One turn moves each row of this set onto another row. After a few examples, where does it send each row asked below?
j_708: -6	-8	-23	8	-28	-13	11	-8	-8	-12	27	3	-8	7	4	19	19	17	0	2	-1
j_299: -6	-10	-24	14	-25	-21	16	-21	-6	-7	30	-14	-15	-11	5	15	26	9	-3	-9	1
j_126: -12	10	-17	15	-10	-17	0	-37	2	4	-17	3	-6	11	-5	-5	20	1	2	5	8
j_106: 5	6	-5	2	6	-9	28	-14	-7	6	10	4	-26	13	0	2	28	-6	17	-5	12
j_461: -7	5	-20	12	2	-12	2	-51	-7	0	-9	3	-2	-7	-1	-2	25	7	6	10	10
j_641: -5	-27	-31	28	-15	-7	22	-25	-5	-12	-3	-14	-19	-8	3	-1	26	10	6	2	5
j_452: -8	5	-7	15	0	-18	-4	-38	1	5	-12	1	3	-6	-11	12	24	2	3	6	5
j_343: 4	14	-12	27	2	3	27	-16	7	-3	-12	-12	-5	11	0	5	7	13	-19	-10	-6
j_134: -3	0	-15	-15	-4	5	5	-31	-7	14	4	-9	-3	-11	-5	-6	24	18	-11	10	11
j_959: 0	-5	-4	3	-12	8	27	-10	14	-6	7	-6	0	11	4	0	18	13	-19	-13	-20
j_795: 8	-3	-12	9	-8	15	7	-16	19	-25	1	8	-19	-8	19	9	26	-7	-6	-1	1
j_637: -7	4	-17	-11	-16	2	7	-25	-1	16	-3	-13	-11	2	-5	-15	23	11	-14	3	13
j_20: 11	3	-5	12	13	-6	20	-14	5	5	10	-1	-23	-4	-5	7	34	-6	15	-15	19
j_847: 1	13	-17	0	-2	-33	17	-30	-7	1	9	-4	-19	14	-7	-1	42	11	4	-13	-4
j_598: 4	12	-19	22	6	3	37	-34	-8	-4	-4	-17	-10	-1	11	-2	11	17	-16	-5	-6
j_113: 3	-11	-2	2	-2	5	32	-23	6	-5	15	-13	3	-11	6	5	25	14	-18	-12	-20
j_748: -6	-25	-25	27	-17	-4	14	-7	4	-13	-8	-3	-11	8	-5	10	20	14	5	5	2
j_61: 6	10	-22	-3	5	-20	10	-29	-8	-7	11	11	-9	13	-8	5	41	25	8	-7	-3
j_277: -1	-8	-37	19	-24	-6	7	-14	4	-16	25	-2	-12	-3	4	6	24	18	-2	-12	11
j_204: 8	11	-21	8	3	-25	5	-25	6	-3	8	0	-12	4	-15	4	46	17	3	-24	3
j_120: 1	-2	-6	8	-13	1	16	-25	10	-17	3	-8	-29	-14	22	7	29	-20	-9	-3	-3
j_958: 0	15	-15	-3	-5	0	8	-18	-8	-17	-2	7	-31	9	22	24	31	13	-18	3	-2
j_521: 13	4	-14	4	16	3	21	-16	-3	-2	11	12	-20	4	0	2	29	3	19	-6	19
j_543: 6	12	-22	7	1	3	2	-23	4	-19	-2	0	-31	-8	20	19	37	14	-19	-11	8
j_482: 3	-6	-19	4	-8	12	33	-26	9	-10	10	-11	-5	1	13	-14	23	15	-18	-16	-11
j_314: 5	9	-5	20	12	3	29	-24	-4	-3	-3	-11	1	-5	2	18	10	19	-17	-1	-12
j_526: -3	12	-10	4	-6	-11	10	-21	-4	-8	-1	-12	-36	-7	20	25	37	2	-21	-8	-2
j_465: -3	2	-8	-8	-10	3	-2	-18	6	16	-2	-9	-2	-7	-14	1	24	13	-15	2	12
j_202: 1	-3	-2	-3	-11	6	17	-20	1	-22	5	8	-20	-3	23	14	23	-10	-4	12	-9
j_60: -7	-30	-15	21	-11	-10	20	-18	-9	-9	0	-9	-10	-7	-2	19	24	13	7	11	-6

j_452 turns into -> j_847
j_465 turns into -> j_106
j_958 turns into -> j_314
Where do these go?
j_120 turns into -> j_482
j_641 turns into -> j_277

One turn moves each row of this set onto another row. After a few examples, where does it send each row asked below?
j_536: -6	9	-1	5	20	-5	8	-4	4	8	-8	-33	13	-7	16	-5	9	-16	-4	-11	-19	-2	-3	1	22	-6	1	-29	-10	-13	-31	-12	9	-7	-6	-19	-23	7	-13	2	5	-17	2
j_727: -6	-9	14	-7	-21	-13	21	-4	-4	2	6	1	6	21	-5	22	-9	-8	-3	11	10	-1	13	14	-7	-6	27	6	3	-8	1	3	24	2	13	-15	7	14	6	9	-2	-21	1
j_625: 3	-1	24	-1	0	-10	25	-11	0	12	8	-8	3	5	8	7	8	-6	-24	4	23	8	-8	11	-3	-5	12	-5	5	0	0	-4	31	15	8	-12	7	9	9	5	-7	-22	-1
j_208: 3	-5	21	0	1	-5	24	-9	2	11	8	-6	6	8	2	10	4	-11	-19	7	26	9	-5	10	-9	-7	8	-6	7	-2	0	-1	30	25	5	-20	7	6	9	10	1	-20	2
j_255: -12	9	-27	-9	13	-7	5	15	3	-12	7	-23	16	7	-4	1	-8	-10	2	11	-14	16	14	-12	17	4	-3	-17	-9	2	-19	4	5	-10	-15	-8	-27	14	-1	-3	-2	-1	2
j_475: -5	0	-9	-27	22	3	6	8	-10	2	8	-3	13	6	-4	-15	1	-11	-23	24	-10	17	-9	-6	19	-10	-14	-20	-6	3	-17	5	5	-3	-14	1	-15	4	-28	10	5	-7	1
j_419: -5	6	-6	-26	8	16	6	12	-6	-4	-1	0	9	5	5	-8	4	-6	-12	14	-7	14	-8	-5	18	-19	-20	-18	-1	-6	-6	12	7	-2	-8	4	-22	14	-24	12	7	-4	11
j_432: -11	15	-23	0	3	-1	17	3	0	-16	-1	-15	21	5	-6	-8	-10	-18	4	23	-15	5	6	0	22	-3	-7	-20	-1	2	-20	10	-1	-7	-16	-1	-24	6	-2	-8	-3	1	2
j_54: -6	3	7	4	-10	-14	11	-7	-2	7	7	-3	0	25	-4	21	-2	-6	-1	15	15	5	23	6	-19	-4	30	-8	-1	4	4	6	21	10	2	-14	6	9	17	7	1	-15	-11
j_995: 4	-1	27	7	-2	-14	25	-11	1	17	-5	-11	3	17	7	14	0	-6	-10	10	21	10	7	-1	-9	-16	15	-9	7	-8	-6	-5	34	21	3	-20	-2	5	0	21	-7	-22	3
j_794: -1	-5	28	4	2	-14	29	-6	-3	19	-8	-13	2	14	14	12	3	-1	-15	14	21	11	11	0	-4	-12	12	-2	7	-6	-11	-6	33	16	0	-14	-11	6	3	16	-8	-19	4
j_535: -9	0	8	3	-10	-19	18	-3	-7	9	3	-5	0	30	1	18	0	-1	-6	19	9	6	22	8	-14	-2	29	-5	-3	12	-3	8	20	8	6	-4	7	11	17	2	-2	-16	-14
j_90: 0	-8	25	0	-11	-21	28	-8	-2	15	1	-7	1	12	6	15	4	-8	-15	12	16	7	8	1	-9	-14	16	-2	7	-13	-8	-9	34	16	6	-21	-7	4	1	22	-5	-19	1
j_9: 1	-5	21	2	-9	-15	27	-7	0	10	8	-3	4	8	2	4	2	-10	-24	6	21	5	0	11	-4	-2	10	-6	8	-7	-4	-1	34	16	7	-18	6	10	12	12	0	-21	-1
j_67: -14	16	-28	-8	3	2	8	6	-13	-12	-2	-20	17	14	1	3	-11	-10	0	10	-18	6	13	-8	21	-2	3	-21	-1	-9	-20	10	6	-19	-13	-5	-21	12	-4	-6	11	-5	-2
j_976: -7	-7	10	3	-14	-24	17	-5	-5	8	6	2	2	21	-1	14	1	-5	-6	15	12	-1	23	6	-16	-4	27	-8	0	0	-4	2	23	10	7	-14	6	9	18	5	1	-13	-12
j_384: -20	-1	-6	-11	7	4	-3	2	-10	11	-2	-8	6	10	4	-1	8	-11	1	4	-32	-10	5	14	9	-12	15	-21	-23	2	-14	5	-17	-13	4	-6	-12	3	-28	10	7	-16	-9
j_545: -8	14	3	11	16	-10	12	-11	9	1	-6	-29	17	-12	-1	-11	9	-18	8	9	-18	-7	-1	4	22	-12	-3	-25	-8	-8	-24	-10	3	-9	-10	-13	-31	2	-7	-2	-8	-4	3
j_871: -9	21	-21	-5	4	1	3	9	1	-15	-2	-18	20	6	-3	0	-2	-5	6	1	-13	4	8	-11	23	0	-8	-26	-3	-1	-18	12	10	-9	-4	-6	-18	24	3	-11	10	1	2
j_593: -14	8	5	-5	3	-6	0	-7	0	7	1	-11	11	7	-3	-7	8	-17	9	18	-33	-12	-4	11	14	-24	8	-22	-20	4	-12	-3	-16	-14	1	-1	-18	-1	-29	11	-10	-11	-5
j_490: -10	-12	19	-8	-15	-10	20	-7	-7	3	1	-6	5	23	0	28	-12	-2	4	9	11	1	15	12	-4	-8	29	4	3	-1	1	1	18	-1	14	-12	7	13	6	-3	-4	-21	1
j_212: -12	-3	6	-15	9	1	-6	4	-3	14	-12	-1	8	12	0	-3	13	-3	8	9	-29	-5	4	6	12	-23	5	-22	-20	3	-15	5	-11	-6	8	1	-15	10	-35	15	8	-9	-1
j_21: -9	9	-8	-16	11	14	15	7	-17	9	2	-7	6	4	10	-13	11	-10	-26	16	-11	12	-8	-5	18	-16	-12	-18	-2	-6	-12	12	4	-1	-12	-2	-26	0	-29	16	8	-12	4
j_17: -15	3	8	-16	12	-2	-6	-1	-7	9	-2	-5	9	3	-8	-7	5	-11	-1	13	-24	-7	2	10	14	-7	13	-25	-15	5	-14	4	-8	-20	5	-8	-10	7	-44	11	-1	-19	-4
j_516: -6	11	-5	-14	3	6	17	3	-3	0	2	-5	14	6	2	-17	1	-17	-12	29	-17	9	-15	3	20	-18	-15	-19	-8	0	-11	8	-4	0	-13	7	-19	-1	-29	13	-9	-8	2
j_135: -5	13	5	3	20	-9	-3	-3	11	11	-14	-23	12	-8	9	-10	19	-7	7	-5	-20	-6	5	3	16	-7	0	-34	-9	-8	-26	-7	8	-4	-2	-10	-23	17	-10	5	1	-9	-1
j_698: -10	15	6	7	19	-8	4	1	9	8	-3	-32	11	-12	2	-5	10	-13	3	-5	-18	1	8	-7	19	1	2	-25	-12	-4	-24	-4	5	-13	-3	-24	-31	13	-22	6	-9	-18	8
j_529: -4	-11	16	-7	-14	-8	17	-4	-2	2	0	0	7	26	-3	22	-15	-6	6	12	16	5	14	14	-11	-9	30	-2	0	-4	0	1	19	8	9	-16	11	12	3	5	1	-20	0

j_995 turns into -> j_54
j_593 turns into -> j_545
Where do these go?
j_255 turns into -> j_475
j_384 turns into -> j_536
j_90 turns into -> j_976
j_135 turns into -> j_871
j_794 turns into -> j_535

